Small tables with named rows and columns. After each table, cells are looked up by row and column.

nis:
	vimek	tebo	nov	ravu	beroli	vep
laf	167	216	84	146	144	93
vef	166	181	109	159	117	181
rak	150	160	89	100	119	150
kituzad	232	138	135	111	48	9
tudemum	163	222	118	165	182	156
mam	210	140	210	175	130	101
muk	141	170	129	119	176	202
susol	104	188	103	192	184	221
sed	220	174	186	92	157	154
zivevo	171	131	106	139	63	123
noz	182	165	232	204	216	76
zulunur	188	201	37	109	61	69

What is the tebo of sed in nis?
174
What is the nov of laf in nis?
84
What is the ravu of tudemum in nis?
165
What is the vep of noz in nis?
76
What is the vimek of vef in nis?
166
What is the ravu of kituzad in nis?
111
What is the ravu of zivevo in nis?
139
What is the beroli of vef in nis?
117
What is the ravu of laf in nis?
146
What is the beroli of mam in nis?
130

sar =
cols = fem, roded
fibave: [-0.3, 0.0]
sinifig: [0.4, -0.2]
teril: [-0.9, 0.0]
zer: [-0.8, -0.4]
bezefo: [-0.3, -0.8]
lebiv: [0.0, -0.9]
gev: [-0.3, -0.9]
nisaf: [-0.8, 0.6]
gos: [-0.4, 0.4]
litav: [-0.6, -0.7]
fup: [0.1, -0.5]
saz: [-0.8, -0.8]
nusarug: [-0.4, -0.4]
fizaki: [-0.1, 0.0]

What is the fem of fibave in sar? -0.3
What is the fem of litav in sar? -0.6
What is the fem of bezefo in sar? -0.3
What is the roded of litav in sar? -0.7
What is the roded of nusarug in sar? -0.4
What is the fem of zer in sar? -0.8
Which row has the largest fem? sinifig

lomipu
cols = ror, nesafu, lavi, pefov, bur, pizan, duf, vekifat, kif
fefikol: [3.69, 1.72, 2.76, 2.88, 2.32, 1.13, 2.52, 2.04, 2.13]
pipez: [4.08, 1.72, 2.80, 2.88, 2.32, 1.13, 2.75, 2.04, 2.13]
vasurut: [2.09, 3.83, 1.06, 5.99, 7.14, 1.13, 2.15, 0.94, 2.13]
puf: [5.78, 4.10, 2.76, 6.92, 7.81, 1.07, 3.75, 1.17, 2.81]

What is the duf of fefikol in lomipu?
2.52
What is the kif of vasurut in lomipu?
2.13
What is the ror of vasurut in lomipu?
2.09
What is the kif of pipez in lomipu?
2.13
What is the duf of puf in lomipu?
3.75
What is the ror of pipez in lomipu?
4.08
What is the bur of fefikol in lomipu?
2.32
What is the pefov of vasurut in lomipu?
5.99
What is the lavi of vasurut in lomipu?
1.06
What is the kif of puf in lomipu?
2.81
What is the nesafu of pipez in lomipu?
1.72
What is the pizan of fefikol in lomipu?
1.13
What is the vekifat of pipez in lomipu?
2.04
What is the nesafu of puf in lomipu?
4.10
What is the nesafu of vasurut in lomipu?
3.83
What is the pefov of puf in lomipu?
6.92
What is the vekifat of vasurut in lomipu?
0.94
What is the pizan of pipez in lomipu?
1.13

kot:
,taf,bup,nusodid,nad,gupa,gesife,pufu
ketid,82,123,108,129,125,111,88
lofo,96,130,109,107,118,107,100
sadono,100,120,87,104,123,138,106
pemal,130,90,106,127,99,109,125
gudiz,133,110,141,101,108,119,107
kanase,67,133,102,71,140,122,125
mebu,95,108,151,94,123,94,128
nukebal,102,119,112,108,116,107,109
fabasi,152,86,138,85,100,121,146
dufivu,123,88,75,165,97,116,103
raro,61,142,88,117,133,111,87
dob,101,119,114,112,115,104,107
solomum,222,82,144,116,61,118,117

mebu, taf => 95
fabasi, pufu => 146
dob, pufu => 107
raro, pufu => 87
nukebal, gesife => 107
mebu, gupa => 123
nukebal, pufu => 109
lofo, nusodid => 109
dob, nusodid => 114
solomum, gesife => 118
raro, gesife => 111
mebu, gesife => 94
dufivu, bup => 88
Which row has the largest gesife? sadono

sanoli:
	fopa	bal	nazaz	pav	velak	nuzisa	meri	zame	fevak	gugudim
lerakis	155	128	158	183	136	82	60	66	185	157
nov	33	183	153	133	169	154	119	65	166	134
laleraz	139	74	79	59	84	132	135	71	109	110
memam	100	95	76	173	122	70	113	38	164	98
baliza	173	187	179	142	155	164	106	204	147	140
perag	144	162	133	220	169	130	129	169	190	193
tedeno	89	198	209	111	121	133	103	113	189	77
vidufun	122	109	185	143	139	69	61	101	153	72
runezuz	149	79	161	204	102	25	30	85	141	186
rok	166	104	114	156	172	89	130	151	89	118
bot	113	201	172	122	113	120	116	79	188	49
zutodol	183	134	185	167	96	55	71	118	159	135
kabar	138	157	180	182	138	55	69	157	199	204
megip	142	119	159	200	94	85	61	115	116	157

What is the fopa of tedeno in sanoli? 89
What is the bal of kabar in sanoli? 157
What is the pav of kabar in sanoli? 182
What is the nuzisa of bot in sanoli? 120
What is the nazaz of kabar in sanoli? 180
What is the meri of memam in sanoli? 113

Table pem
|  | lokuda | bezeli | zadazuk | parov | robinev | futu | teve | bolep |
|---|---|---|---|---|---|---|---|---|
| vezudu | 177 | 166 | 197 | 152 | 36 | 67 | 41 | 122 |
| vobefeb | 128 | 184 | 59 | 38 | 166 | 216 | 181 | 244 |
| pozamiv | 151 | 157 | 151 | 123 | 95 | 123 | 101 | 153 |
| gok | 106 | 128 | 140 | 147 | 148 | 143 | 147 | 121 |

What is the bezeli of vezudu in pem?
166
What is the futu of vobefeb in pem?
216
What is the zadazuk of vobefeb in pem?
59
What is the futu of pozamiv in pem?
123
What is the bezeli of vobefeb in pem?
184
What is the lokuda of gok in pem?
106
What is the lokuda of vobefeb in pem?
128
What is the parov of pozamiv in pem?
123
What is the teve of pozamiv in pem?
101
What is the teve of vezudu in pem?
41
What is the futu of gok in pem?
143
What is the futu of vezudu in pem?
67
What is the robinev of vobefeb in pem?
166
What is the lokuda of pozamiv in pem?
151
What is the zadazuk of gok in pem?
140
What is the bezeli of gok in pem?
128

